In the rows, 128 means zero.
Each named move below is a turn or a mirror, shown by a few rows before and after it. Which moves, in which order, take the first row of each later pair to the second? The first pair is answered.
move K239:
[132 136 128 119  82  93  95 110 131 157 130  97 134 127  89 127 131 157
 147 122  91 120 123 121 134 134 102 154 139 165 117 124 126 111 129 119
 131 142 128 143 159]  ->  [128 169 133 146 106 129 115 120 125 125 132 126 115 105 128 122 159 132
 130 172 166 133 162  89 125 159 101 144 112 134 119 151 119 115 125 127
 115 176 120 134 142]
[151 122 118 116 139 125 112 127 101 106 146 146 117 117 169 113 145 114
 177 110 139 121 117 135 120 111 145 102 126 128 133 114 117 154 161 128
 127 127 140 120 149]  ->  [148 119 121 112 137 117 107 124 101 111 147 147 120 118 167 112 142 118
 182 108 132 121 112 137 120 108 141 106 127 132 133 113 119 151 158 127
 133 129 140 119 150]
[120 122 123 166 137 154 138 118 148 114 101 122 119 114 128  90 142 111
 132 136 141 147 140 107 101 140 124  89 119  99  91 124 140  96  83 115
 130 129  76 117  60]  ->  [123  97 125 153 119 128 128 108 153 141 101  96 128 133 101  96 121 127
 147 100  83 133 111 129 110 126 122  94 134 123  87 100 147  93  82 107
 141 106  78 119  71]
move K523:
[131 145 154 142 139 112 110 136 153 147 108 162 164 139 134 128 130 133
 152 125 142 159 121 143 115 131 125 111 143 113 142 162 140  99 143 112
 137 157 128 101 147]  ->  [113 156 129 159 137 136 135 132 133 111 107 153 135 126 152 126 139 110
 104 161 161 126 153 119 130 147 116 141 115  96 134 161 131 112 108 124
 119 147 124 110 129]
[134 111 118 135 117 132 135 104 124 126 146 138 113 120 146 132 149 116
 131 140 136 118 152 135 118 146 121 130 118 139 101 118 145 156 119 141
 117 163 139 128 151]  ->  [144 116 133 131 110 118 115 111 145 155 140 142 127 131 126 140 138 128
 153 129 124 138 134 153 117 134 120 107 134 147 114 118 157 140 132 132
 130 169 140 118 154]
[140 135 130 148 120 147 118 109 107  94 148 125 103 144  85 148 145 131
 111 123 132 132 107 114  91 170 155 175 126 135 157 157 128 132 111 157
 129  77 114 102 156]  ->  [147 126 140 141 123 137 100 110 115 104 151 125 117 151  83 146 141 136
 138 107 123 148  97 126  81 162 160 159 134 141 152 151 129 130 129 154
 136  79 113 101 167]
[159  95 118 135 136 127  67 133 134 161 122 154 122 124 120 121 143 101
 120 169 174 151 142 135  98 128 157  87 136 111 134 163 136 164 134 147
 135 168 121 169 128]  ->  [154 102 119 143 137 129  65 132 131 154 117 150 113 125 124 119 142  99
 107 179 173 146 146 130  99 128 155  93 130 107 135 167 136 157 126 150
 131 168 119 171 125]
move K909:
[124 114 108 107 107 122 138 121 120 117 142 112 105 133 102 128 122 113
  97 127 125  97 127 134 148 140 146 147 108 148  98 103 126 172 113 149
 126  97 120 152 130]  ->  [122 147 122 129 109 138 136 140 147 124 123 138 102 135 103 140 121 117
  75 172 155 133 153 122 153 148 141 126 102 134 127 137 143 130 100 142
 128 127 113 144 110]
[140 131 189 145 117 126 151 151 134 126 126 195 127 140 133 155 128 112
 132 145 164 182 144 129 148 118  67 109 133 119 114 172 136 147 118 131
 128 124 174 157 136]  ->  [155 102 182 128 121 118 150 133 111 123 144 177 134 140 136 147 132 108
 166 102 148 167 114 139 142 108  74 116 140 125  87 150 123 175 141 138
 125 108 179 156 160]
[ 95 131 111 142  98 132 147 129 117 128 109  88 107 130 104 143  93 134
  45 160  73  95 141 115 176 138 106 182 105 140 139 135 150 109  66 124
 133 101 122 158  87]  ->  [125 176 161 150 132 147 120 166 163 145 103 158 132 121 138 144 116 150
 105 180 161 194 160 115 125 146 115  97 116 118 160 183 157  75 121 113
 141 174 123 133  87]
[121 118 135 111 114 103 115 121 138 153 113 108 129 131 100 138 109 147
 127 114  78 111  99 147 141 112 130 139 132 147 131 113 143 117 120 134
 133 107 130 127 131]  ->  [114 139 138 127 113 108 117 135 152 157  99 129 129 131 100 148 111 146
 108 139  96 134 115 143 144 120 125 126 127 139 151 136 152  96 113 126
 139 125 129 123 113]
Now pairs of rows:
Between the rows of a pair lie 2 to 3 moves.
[132 158 136 137 147 140 135 141 137 116 118 164 117 120 153 132 160 117
 101 171 197 160 147 121 115 137 128 117 120 103 125 154 127 113 113 125
 119 150 124 119 107]  ->  [149 151 152 123 148 124 115 143 155 143 117 169 139 127 142 140 152 134
 134 142 187 184 127 143 105 122 134  92 135 117 130 151 136 104 138 119
 130 156 128 111 121]
K523 then K523
[125 107 128 106 112 109 126 113 124 133 126 101 134 150  99 138 109 133
 131 101  81 101 110 149 136 108 131 154 136 148 118 105 128 140 122 119
 135 103 136 138 162]  ->  [138 150 161 132 143 131 117 152 154 125 124 160 144 137 134 136 136 135
 153 143 170 169 139 131 104 126 132 102 130 123 140 150 133 118 144 116
 136 162 133 117 147]
K909 then K239 then K909
[134 125 151 160 122 145 111 171 149 151 108 159 131 125 117 104 147  91
 156 142 146 178 142 117 126 116 137 101 141 133 154 182 127 112 159 103
 113 175 117 116  97]  ->  [141  95 134 149 132 159 131 144 104 112 148 138 121 114 139  83 172  71
 177 113 155 140 133 113 114 124 143 129 127 132 113 159  98 164 169 122
  97 156 126 127 119]
K523 then K909
[178 167 104 164 161 103 129 170 110  97 160 152 153 131 141 103 127 153
 124 147 133 115  98 125  92  95 125 109 147 124 116 104 109 166 175 139
 128 133 114 115 127]  ->  [152 174  87 174 142 107 139 172 110  94 143 141 136 132 123 114 110 151
  64 182 112  95 109 115 122  99 116 132 137 126 130 105 122 149 131 136
 121 119 106 119 102]
K909 then K909
[129 108 134 151 124 113 137 113 184 128 108 134 113 103 132 159 101 140
 127 122 143  70 150 137 148 115 123 178 134 153 125  92 120 106 127 113
 175 139  88 124 116]  ->  [143 116 151 149 139 115 131 118 186 130 120 151 125  96 151 151 125 142
 164 112 175  99 150 141 125 117 133 153 135 145 123 102 114 111 159 110
 177 163  90 113 128]
K909 then K909 then K239
[110 171 132 141 125 113 136 144 139 141 105 146 139 138 121 149 114 139
  83 174 139 138 135 119 130 143 121 109 133 122 153 153 152  90 108 117
 130 123 139 119  98]  ->  [138 150 127 128 154 123 148 123 102 103 156 145 138 118 166 120 159 115
 139 135 172 118 125 112  97 150 139 117 125 110 109 131 124 159 146 140
 112 120 151 114 133]
K909 then K909 then K239
[133 112 136 106 115 105 112 118 146 163 125 121 141 129  96 128 101 152
 157  72  88 140  92 167 139 107 118 122 152 157 122 121 137 110 144 115
 141 117 130 140 151]  ->  [136 154 139 134 152 148 132 138 137 116 138 168 128 104 153 112 151 121
 153 126 192 176 138 126 106 142 128 100 124 113 126 154 120 121 155 129
 123 168 130 128 142]
K239 then K523
[127 144 166 156 135 154 137 149 113 109 141 176 135 118 159 133 167 113
 112 139 184 146 149 121 102 150  95 118 113 112 155 170 126 150 133 161
 121 152 137 127 127]  ->  [118  91 150 122  95 113 120 119 112 152 131 115 146 146 102 143 121 137
 109  80  71  99  97 160 134 120  90 150 141 153 143 119 136 148 120 148
 137  99 141 141 143]
K523 then K239 then K909
[125  90  95 123 123 142 132 132 102  88 110 110 150 133 109 120 107 122
 107 109 138  95 101 100 149 140 148 141 109 131 111 101 135 126 133 117
 110  71 166 146 124]  ->  [143 128 125 131 140 152 116 161 137  96 106 157 164 127 123 121 126 129
 128 130 196 158 121  95 120 148 152  93 114 119 134 137 143  97 161 109
 115 116 163 128 120]
K909 then K909
[ 94 135 125 128  99 127 125 125  96 118 111 111  97 126  98 132 103 137
  88 124  86  88 121 124 158 125 114 146 107 134  99 119 128 139 105 146
 119  95 104 148 118]  ->  [133 158 168 124 137 128  98 153 126 134 126 161 125 120 129 124 137 144
 172 112 160 165 120 134 104 125 128  77 121 120 107 149 123 132 170 145
 128 150 109 129 138]
K909 then K909
[123 109 148 111 132 141 133 133 151 154 122 117 158 155  89 136  87 117
 167 104  88 155 113 137 148 108 110  94 136 132 120 122 151 122 135 102
 149 141 143 144 143]  ->  [130  95 143 106 134 142 136 123 141 144 132 114 158 144  93 132  91 111
 172  90  88 149 104 134 146 108 114 101 140 130 107 110 143 137 142 107
 143 130 146 142 150]
K239 then K523 then K239
[ 91 142 144 101 110 149 110 131 119 155 108 129 173 123  83 131 117 120
  59 142 134 148 118 148 162 151 149 152 184 128 161 124 108  80  48  96
 145  78  88 141  96]  ->  [125 155 172  99 143 165  99 148 124 150 131 170 190 109 122 112 154 119
 127 131 198 202 117 148 114 160 170 104 186 114 157 146  94  92 104 100
 143 121  91 121 116]
K239 then K909
[117 108 125 100 105 120 102 112 150 152 135 116 140 141  89 126 110 142
 151  88  93 141 120 150 138 110 134  76 141 137 136 139 130 119 140  95
 153  92 142 126 165]  ->  [100 153 117 139 121 160 130 130 139 108 126 141 115 122 125 122 136 116
 101 163 170 147 180 106 135 142 134  84 113 102 142 174 126 112 108 104
 135 125 134 124 134]
K909 then K239
[106 145 106 146 117 134 138 121 128 103  98 110 108 139 113 130 117 125
  67 163 125 101 154 112 159 142 121 167  98 116 136 139 142 110  67 123
 121 105 114 144  99]  ->  [131 166 141 145 131 131 111 154 169 133  93 152 131 136 120 138 130 145
 112 166 167 171 153 119 128 137 130 105 109 112 160 166 154  79 113 112
 134 153 113 126 108]
K239 then K909
[152 134 155 120 154 126 129 145 162 144 120 127 140 170  94 116 118 123
 135 136 116 174 129 133  97 127 160 102 151 128 137 143 144 119 177 115
 155 146 137 121 136]  ->  [123 145 131 143 147 153 159 136 131 100 119 115 113 158 110 111 126  93
  72 180 139 134 160 100 114 147 152 138 123 106 129 146 134 134 132 127
 136 131 131 133 110]
K909 then K909 then K239
[ 93 138  98 132  93 131 161 117 101 105 124 136 114 111 153 110 121  97
 100 139 105  84 173 104 149 131 120 148 116 119  91  96 127 184  74 119
  97 113 106 127 118]  ->  [100 157 124 125  85 108 116 146 168 175  83 159 147 136 111 142  84 143
 120 138  79 150 159 131 150 110 118  96 149 137 139 123 165 114  90  92
 127 147  99 110 109]
K909 then K239 then K909
[131 139 154 133 119  95 112 152 157 161 113 132 133 147 128 130 120 142
 142 122 123 156 129 159 107 106 117 100 139 155 153 157 139  81 140 117
 164 135 134 111 126]  ->  [109 115 116 130 101  95 138 124 123 134 119  88 111 150 113 128 109 128
  99 124  77  96 131 151 138 104 108 156 127 164 133 129 128 101 100 125
 148  87 130 128 117]
K523 then K239
[145 128 125  93 122 128 116 129  88 105 153 115 172 110 158 145 116 116
 170  96 132 141 134 186 125 108 142 152 138 125 111 122 114 147 137 154
 123  85 142 109 118]  ->  [124 168 126 121 113 143 116 151 115 106 121 132 156 113 153 164 100 117
 111 157 150 158 164 170 142 113 131 151 126 112 145 152 135 102 101 145
 118 106 133 107  82]
K909 then K909
[ 99 130 185 138  85 125 136 138 188 152 118 152 148 126  86 151  57 157
 156 149  90 180 152 147 149 121 151 137 167  85 175 112 153  14 142 133
 180 145 146 140  98]  ->  [134 107 198 117 118 125 139 127 164 131 169 164 161 114 128 119  99 144
 241  96 129 191 135 151 105 119 175 119 173  75 133 101 119  74 200 149
 171 150 157 133 140]
K239 then K909
[131 106 118 146 128 111 156 103 126 108 114  94 117 133 114 109 144 114
 123 109 108 100 132 143 153 144 118 142 102 119  96 139 120 156 120 122
 119 116 141 124 106]  ->  [144 106 136 133 136  99 137 111 145 132 114 109 139 136 110 112 142 130
 166  85 107 130 112 156 135 135 122 114 118 130 104 142 122 147 152 114
 136 129 146 116 121]
K239 then K523
[134 123 126 138 131 148 147 118 100  93 151 135 120 116 155 112 141 110
 127 131 158 108 140 113 116 136 135 134 109 110 102 127 112 161 124 137
 110 133 138 130 135]  ->  [132 109 130 119 102 117 121 121 125 147 123 113 140 149 105 132  95 140
 122 103  79 107 110 148 138 109 124 136 135 145 121 113 141 124 118 112
 130 117 134 134 134]
K909 then K239 then K523
[126 111 129 119 113 108 111 113 148 142 128  97 137 125 118 118 132 160
 151 103 121 153 111 151  98 138 121  92 162 124 122  84 120 147 164 118
 148 155 131 134 162]  ->  [104 103 103 127  98 113 128 104 125 122 127  72 114 125 108 120 125 148
  97 117  92 108 122 142 125 139 112 136 148 122 120  73 116 152 119 123
 141 124 133 144 150]
K909 then K523 then K523
[115 132 129 166 150 121 135 110 126  75 132 170 119  93 142 116 146 109
  99 153 168 122 129 107 134 171 111 156 119 109 129 139 121 131 129 131
 132 113 105 121 124]  ->  [129  91 133 129 129  85 113  93 135 116 137 140 141 115 109 119 121 131
 142  86 102 113  80 143 137 144 113 155 151 144 121 110 125 133 151 122
 146  86 111 126 154]
K909 then K239
[ 89 126 105 146 158  93 107 132 118 111 158 114 123 127 146 124 169 178
 158 140 151 165 165 124 138 127 141  91 123 116 117 142 145  84 107 120
 108 129 136 157  87]  ->  [ 82 120  93 147 152  98 118 122 105  99 160 103 113 127 145 125 171 169
 143 142 147 145 167 118 146 133 141 107 115 118 108 135 144  95  95 128
 100 119 134 163  88]
K909 then K523 then K523
[152  90 105  92 124 104  99  92 100 109 118 107 132 148 107  85  99 152
 141 117 112 121  97 155 130 137 137  91 111 152 154 125 133 150 138 110
 185 156 133 101 136]  ->  [130  94  87 100 117 114 120  88  86  89 113  94 114 141 114  86 101 137
 100 137 109  96 110 144 144 145 131 117  94 147 148 122 131 156 107 116
 178 139 126 110 117]
K909 then K523
[102 174 138 137 134 152 151 148 131 152 118 119 121 131 127 146  90 125
 128 112 101 144 123 146 145 119  85 117 114 142 124 105 175 101 110 136
 123 114 121 119 133]  ->  [118 177 145 138 154 155 145 149 124 145 136 137 126 121 149 134 114 124
 163 104 141 167 126 142 117 124  97  96 111 129 111 108 166 116 137 140
 122 134 125 108 148]
K239 then K909
